In the data rows, the value 128 means zero.
Some points:
[109 116 140 176 151 122 138 143 123 114 117 104 117 118 100 117 116  99
 141 122  60 121 125 151 141 123 131 129 111 122 130  97]
[130 142 100 151 114 144 163 147 127 170 107 147 131 163 153 121 131 134
 150 125 117  96 123 136 128 131 135 120  97 190 104  63]
[142 113 142 138 113 149 127 111 107 155 129 139  94  75 105 114  91 116
 170 180 196 124 138 134  80 109 112 110 171 143 155 120]
[131  99 155 134 120 176 172 158 149 180  96 147 158 137 127 142  95 129
 139 134 129 115 119 127 138 143 120 125 146  95  87 160]
[143 119 176 133 132 162 123 144 134 132 157 145 101 149 112  95  84 134
 154  77 114 138 111 142  79 178 143 130 118 111 110 165]
[129 111 157 127 147 151 140 103 111 137 116 144  94  71 118 120 173  85
 124 128  91 137  93  41 132 140 136 152 108 112 141  98]
[111 107 136 133 107 107  88 137 146 121 130 126 105 119 137 143 156 108
 142  98 113 114 155 155  82 184 164 115 122 146 169 116]
[118 133 143 173 133 123 122 111 147 115 115  81 134 129 130  78 134 153
 108  87 168 109 118 137 143 129 115 117 143 111 104 124]
[129 121 156 126 109  89 110 141  88 157 100 139 139 137 137 129 116 144
 149 119 149 126 148 124 103 162 144 172 119 148  85 125]
[ 87 179 162 129 119 109 139 131  99 111 102 125 119 117 133 176 129 115
 147 129 129 146 144 140 175  97 123 131 153  83  91 129]
[168 134  97 108 123 173 143 131 155 129  74 121 170 107 135 139 153 110
 169  72 111 147 134 128 150 114 154 106 122 124 129 166]
[131 155 128  99 137 119 125 148 133 156 155 143 141 163 124 111  89 117
 110  88 138 126 139 126 148 109 166 199 143 145 125  96]
[138 122 113 121 106 109 121 104 128 138 142 125 134 115 118 147 100 125
 108 162 123 124  64 117 126 107 137 106  92 185 144 164]
[130 111 132 105 146 165  98 130 176 112 136 106 115 118 115 137 115 142
 194 135 127 115 126 144 106 109 152 147 172  99 104 120]
[140 128 138 103 124  87 140 103  94 113 102 110 110 161 117 103 115 130
  86 159 127 141 101 130 137 119 117 110  93 113 120 125]
[125  97 120 138 124 133 143 129 155  78 159 104 124  98 143 145 104 148
 175 112 138 105 113 128 133 130  94 106 134 121 146  92]
[141 121 102 116 116 119 104 152  88 166 134  91 112 101 128 137  99 153
 100 123  74  97 150 127 109 130 113 115 126  98  84 175]
[178 199 103 148 106 102 174  98 154  65 137 155 136 125 103 151 132 110
 116 114 156  88 142 113 135 145 202  76  98  97 123 134]
[116 126 105 147 113 111 114 128 108 138 119 155 158 116 137 159 112  66
 138 138  99 115 111 135 169 137 111 144 138 137 135 135]
[ 94 130 117 103 160 137 114 127 113 151 152 125 174  95 152 123 121 137
 116  89  94 122 151  98  97  78 149  96 136 109 103 104]
[115 141 134 139 133 144 108 110 110 114  70 151 132 137  85 128 163 126
 132  84 135 146 139 121 153  98 102 134 154 129 145 104]
[ 65 103  94 108 156 102  99 119 113 143 137 134 121 142  93  92 156 124
 136 125 145 145 110 135 141 144 134 101 137 122 118 118]
[144 107 135 119 135 140 130 122 124  91 142 106 106 141 129 108 126 115
 123 108 123 162 138 126 120  99  99 155 131 120 125 157]
[125 139 117 152 128 147 131 125 136 140 123 175  99 149 143 127 131 133
  91 126 120 155 152 108 123 139 117 141 118  74 150 118]
[143 111 120  89  96 127 124 154 119 111 166 141  84 119 109 116 144 130
 116 157 140 125 159 161 153 129 155 142  82 125  82 128]
[ 99 123 143 122 108 111 140 165 111 141 131 135 125 125  86 142 117 123
 144 111 153  91 112 110 126 136 116 153 165 142 155 136]
[114 135 165 119 120 157 127 120 142 153 146 127 135 152 118 150 172 152
 151 139 106  84  82 160  89 125 136 148 112 139 149 142]
[173 101 107 141 124 154 142  67 120 163 125 100 127 128 135 147 122 141
 163 136 134 173  89 112 111 130 132 128 141 118 140 108]
[141 126  78 127 144 167 142 117 121 125 177 122 128 173  82 135 131 106
 130 104 120 139 143 114 103 157  98 113 155 164 101 115]
[123 147 119  97 113 125 142 148 125 201 135 144 152 124 111 127 129 137
 113 151 134 110 124 113 115  99 145 117  95 108 124 137]
[151 126 163 123 161  76 166  95 139 142 108  89 115  89 137 172  95 107
 131 122 124 116 140 136 103 178 134 139 136 125  92 112]
[110  97 148 108 105 156 153 134 161 102 118 100 122 130 155 154 126 127
 137 118 148 127 100 145 159 121 149 110 121 106 122 158]
[ 98 127 152 139 152 144 126  89  95 106 101 113 128 138 148 153 131 175
 109 129 113 168 172 135 133 137 170 112 120 132 155  85]
[147 129 141  80 168 131 154 158 135 117 124 124 126 139 150 122 131  63
 178 127 133 115 165 139 102 119 140 127  62 119 160 128]
[150 122 102 118 112 151 132 151 144 134  98  99 114 116  95 141 135  97
  87 124 145 152 189 142 110 122 106  97 137 128 189 107]
[125 106 126 156 128 114 135 100 106  70 140 148 164 164 128 121 121 126
 131 113 115 131  89 154 144 127 146 150 160 127 161 160]
[136 130 112 137 153 115 151 148 197 117 147 101 104 154 134 105 188 104
 106 164 106 120 138  97 141 153 160 168 195 130 113 143]
[160 120 138 129 153 123 137  96 132 120 123 130 147 157 103 147 163 166
 132 144 119  92 145 103 124 135  94 129 140 155  99 118]
[149 143 108 111 154 118 147 149 107 108 154 151 160  76 127  83 140 160
 151  98 115 148  98 104 127 148 103 121 103 109  82 131]
[145 144 162 139 156 144 128 161 116 169 131 124 116 148 118 148 142 123
 100 131 118 106 102 135 147 100 108 124 117  86 174 151]
[139 161 120 122  91 107 118 128 149  84 104 128  91 153 135 125 111 179
 160 137 134 122 126  74 114 140 108  95 143 120 155 107]
[154 151 170 139 133 151 148 139 124 149 123 126  97 117 111 133 151 151
 114 140 141 146 166 142 116  90 162 137 139 145 124 136]
[113 146 106  98 133 115 159 101 101  99 123 106 132  91 121 129 144 141
 124 118 128 124 129 111 142 108 128 113 164 101 139 135]
[110 111 159 126 141 147 100 164 121 127 119  78 133 153 109 108 142 119
 110 113 161 140 119 139 137 109 141 101  92 134  82  79]
[ 96 149 131 148 142 128 110 161 115 121 108  70 134 156 156 173 159 125
 127 167 135 120 129 101  97 130 169 142 119 106 147 140]
[158 172 176 176  97 108 134 143  65 131 168  96 144 113 105 130 136 134
 168 113  85 149 111 156 116  67 152 152 127 134 147  96]
[ 65 164 107  85 121 118 144  71 133 174 164 126 101 103 116  88 123 110
 123 136 116 128 124 166 150 135 179  87 135 131 153 147]
[115 128 115 114  95 106  83 162 120 106 182 118 154 127 116 165 127 147
 138 175 105 149 103 108 121 147 130 141 107  82 142 108]
[122 146 139 149 195 128 147 146  87 135 128 137 126 129 123 126 104 148
 140 140 154 135 131 145 145 179 117 112 106 162 162 102]
[131 123  81  88 101 107 143 122 127 160 119 105 162 132 139 104 117 150
 150 148 164 126 139 124 141 139 128 209 111 124 137 131]
[143 135 125 123 141 133 105 165 137 111  96 134 106 101 197 121 123 147
 133 142 145 116 130  95 177 111 143 122 123 158 125 146]
[ 99 188 152 123 154 169 103 136 159 167 155 137 157 102 148 142 161 150
 112 138 148 106 121 125 110 169  78 123 131 117 137 131]
[119 122  97 135 141 165  97 107 103 111  88 123 148 110 111  83 105 126
 123 137 170 107 102 116 129 152 125 157 102  72 166 127]
[124  85 135 108 110 134 162 160 152 112  87 153 161 105  87 125 119 134
  98 146 137 100 120 127  74 121 113 110 138 140 121 117]
[132 152 157 117 135 161 110 109 165 128 142 108 147 135 115 132  98 116
 107 150 156 196 118 141 166 154 137 147 130 123 102 127]
[152 101 143 166 103 104 142 102 140 140 133 136 130 108 142 124 183 121
 122  91 145 134 112 122 130 143 149 108 129 161 107 174]
[164 124 148  75 165 140 111 125 123 130 119 127 103 124  85 150 123 132
 136 174  91 121 144 131 198 124 135 129 113 131 142 108]
[101 138 116 137 102 127 147 124 163 160 101 123 101 153 124 121 135 193
 127 144 114 113 111 145 143 118 127 152  77 117 138 122]
[144 117 129 155 141 174 117 147 140 105 157 137 135 107 105 142 134 194
 115 155 104 131 160 131 159 129  97 109  96 178 135 170]
[161 134 109 110 117 153 103  82 135  72 141 127 105 122 150 116 119 104
  81 126 123  47 119 166 150  98 108 169 168 156 134 117]
[ 98 153 140  94 153 114 132 145 139 102 140  76 157 117 141 132  86 131
 142 135 117 153 131 106 104 153 108 125 116 162 112 140]
[147 121 102 123 128 111 126  84 144 124 153 125 158 130 116 190 170  97
 137 116 177 145 105 171 121  97  99 141  86 107  98 107]
[164 129 134 142 167 113  84 149 109 118 129 136 157  99 131  92 142  81
 161 154 144 110 134 144 116 108 112 117 113 119 112 151]
[109  84 114 167  67 145 175 104 124 123 134 123 155 124 132 107 117 127
 145 159  81 127 164 149 163 151 114 137 120 100 143  87]
[138 111 116 176 105 140 119 129  99 140 138  95 105 135 141 138 108 106
 168 119 166 115 165 122 176 140 124 107 150 140 121 181]
[156 144 140 105  58 115 142 163 124 126 111 110 149 163 115  87 130 130
 122 100 122 154 109  97 124 122 141 118 166 131 179 114]
[119 128  94 105 129 157 132 153 116  87 151 165 139 101 128 174 130 135
 113  84 134 148 130 139 172 177 147 161 137 166 161 139]
[122 125 107 154 140  96  95 120 147 141 138 146 149 152 135 178 127 128
 126 106 135 127 141  98 119 122 123 137 136 132 134  96]
[101 132  99 138 180 114 177 121 167 119 102 104 158 123 115 141  87 135
 131 141  91 135 146 107 110  84 131 139 100 148 136 161]
[127 131 121 143 117 118 156 168 131 125 154 126 118 152 173 123 106  63
  75 128 109 135 119 117 131 126  83 119 143 120 144 116]
[130 127  73 172 111 137  80 127 147 138 148 162 103 110 164 131 110 138
 110 115 145 185 165 151 106  74 123 126 132 145  98 140]
[115 111 134 153 161 146  98 100 114 120 129 134 101 150 172 151  88 111
 143 114 127 107  95 115 113 102 140 115 107 132 125 155]
[144 116 136 138 159  75  97 109 181 153 100 164 123 105 113 114 115 163
 164 100  91 124 153 143 137 116 139 164 149 101 159 136]
[126 101 151 114 137  87 164  92 106 147 152 132 114 132 138 165 133 144
 122 105 163 141 168 105 119 129  98 140 111 100 158 166]
[149  98 208  80  88 109  80 119 118 150 113 101 165 116 152 116 152 138
 102 120  86 153 156 124 120 154 115 124 120 136 127 132]
[ 78 152 119 129 107 150 127 105 134  96 103 113  79 110 144 117 139 133
 115  79 106 130 135 173  96 124  90 164  83 124 142 139]
[ 97 173 155 148  95 103 117 128 164 130 110 126  91  77 122 123 105 113
 129 109 118 139  69 103 152 138 114 134 110 151 110 111]
[159  83 127 112 166 113 114  99 143 161 144 104 147 139 175 112 120 139
 112 113 140 111 106 138 141 115 150 108 141 170 144 117]
[133 127 145 156 132 160  87  84 127  90 135 153 171 159 142  99  92 113
 106 145 103 130 144  89 107 125 165 128 119 103 147 140]
[119 149 146 133 128 143 143 136 107 123 103 139 195  81 177 105 177 125
 114 178 138 122 143 175  89 147 142 150 139 129 115 131]
[145 134  90 138 143 115 112 134 100 107  86 140 111 162  93 126 127 109
 141 141 127 105 122 123 103 150 121 149 104 150 107 176]
[ 68  85 129 139 108 129 102 124 150 115 110 150 121 132  84 147 147 100
 159 161 123 156 136  91 119 100 144 120 130 140 105 133]
[139 161 129 147 149 115 143 144 122 127  98 139 125 105 129 137 108 149
 106 165 104 208  75 160  78 128 149 156 169 146 111 143]
[ 87 127 109 135 144  70 126 121 137 114 152 101 147 163 104 125 147 123
 133 140 120 104 149 163 172 129 127  93 159 129 142 167]
[108  76 156  81 150 102 146 145 126 100 121 213 118 148 148 164 120 141
 130 129 132 142 108 164 111 102 120  91 143 123 124 125]
[162  78  79 167 166 119 127 173 142 123 128 136  98 107 131 144 137 146
  96 124 135 121 101 159 133 142 156  95 139  80 119  96]
[100 125 185 145 133 127 159 116 144 107 182 161 141 111 115 101 112 128
 114 142 152 102 149  85 139  88 121 135 120 141 113 119]
[154 174 135  94 126 123  88  95 159 143 111 166 139 157 126 149  97 108
 134 138 110 111 126 169 145 152  99  65 136 107  96 125]
[143 146 140 132 137 105 140 141 161 137 147 142 115 153 195  81 175 130
 190 151 122 173 128 132 122 112  80 112 121 123 132 141]
[119 138  98  88 115 164 158 123  57 127 123 136  95 153 163 128 146 146
 155 138 104 104 128 123 124 129 132 129 171 111  98 123]
Along one direction, these points spread out more than along any other. Take the direction at right angles to it along which they spread out most. Go by this last direction. Where along it does each point below lie, from 0 to 99? 50 is the average, and the first point above lies past it. One standard deviation of the points above along it is 16.
[118 133 143 173 133 123 122 111 147 115 115  81 134 129 130  78 134 153
 108  87 168 109 118 137 143 129 115 117 143 111 104 124] 52
[ 99 123 143 122 108 111 140 165 111 141 131 135 125 125  86 142 117 123
 144 111 153  91 112 110 126 136 116 153 165 142 155 136] 61
[122 146 139 149 195 128 147 146  87 135 128 137 126 129 123 126 104 148
 140 140 154 135 131 145 145 179 117 112 106 162 162 102] 47
[139 161 120 122  91 107 118 128 149  84 104 128  91 153 135 125 111 179
 160 137 134 122 126  74 114 140 108  95 143 120 155 107] 66
[119 149 146 133 128 143 143 136 107 123 103 139 195  81 177 105 177 125
 114 178 138 122 143 175  89 147 142 150 139 129 115 131] 44
[ 87 179 162 129 119 109 139 131  99 111 102 125 119 117 133 176 129 115
 147 129 129 146 144 140 175  97 123 131 153  83  91 129] 74
[142 113 142 138 113 149 127 111 107 155 129 139  94  75 105 114  91 116
 170 180 196 124 138 134  80 109 112 110 171 143 155 120] 30
[110  97 148 108 105 156 153 134 161 102 118 100 122 130 155 154 126 127
 137 118 148 127 100 145 159 121 149 110 121 106 122 158] 44
[144 107 135 119 135 140 130 122 124  91 142 106 106 141 129 108 126 115
 123 108 123 162 138 126 120  99  99 155 131 120 125 157] 52
[132 152 157 117 135 161 110 109 165 128 142 108 147 135 115 132  98 116
 107 150 156 196 118 141 166 154 137 147 130 123 102 127] 51
[130 127  73 172 111 137  80 127 147 138 148 162 103 110 164 131 110 138
 110 115 145 185 165 151 106  74 123 126 132 145  98 140] 25
[115 141 134 139 133 144 108 110 110 114  70 151 132 137  85 128 163 126
 132  84 135 146 139 121 153  98 102 134 154 129 145 104] 77
[129 121 156 126 109  89 110 141  88 157 100 139 139 137 137 129 116 144
 149 119 149 126 148 124 103 162 144 172 119 148  85 125] 43
[ 87 127 109 135 144  70 126 121 137 114 152 101 147 163 104 125 147 123
 133 140 120 104 149 163 172 129 127  93 159 129 142 167] 54
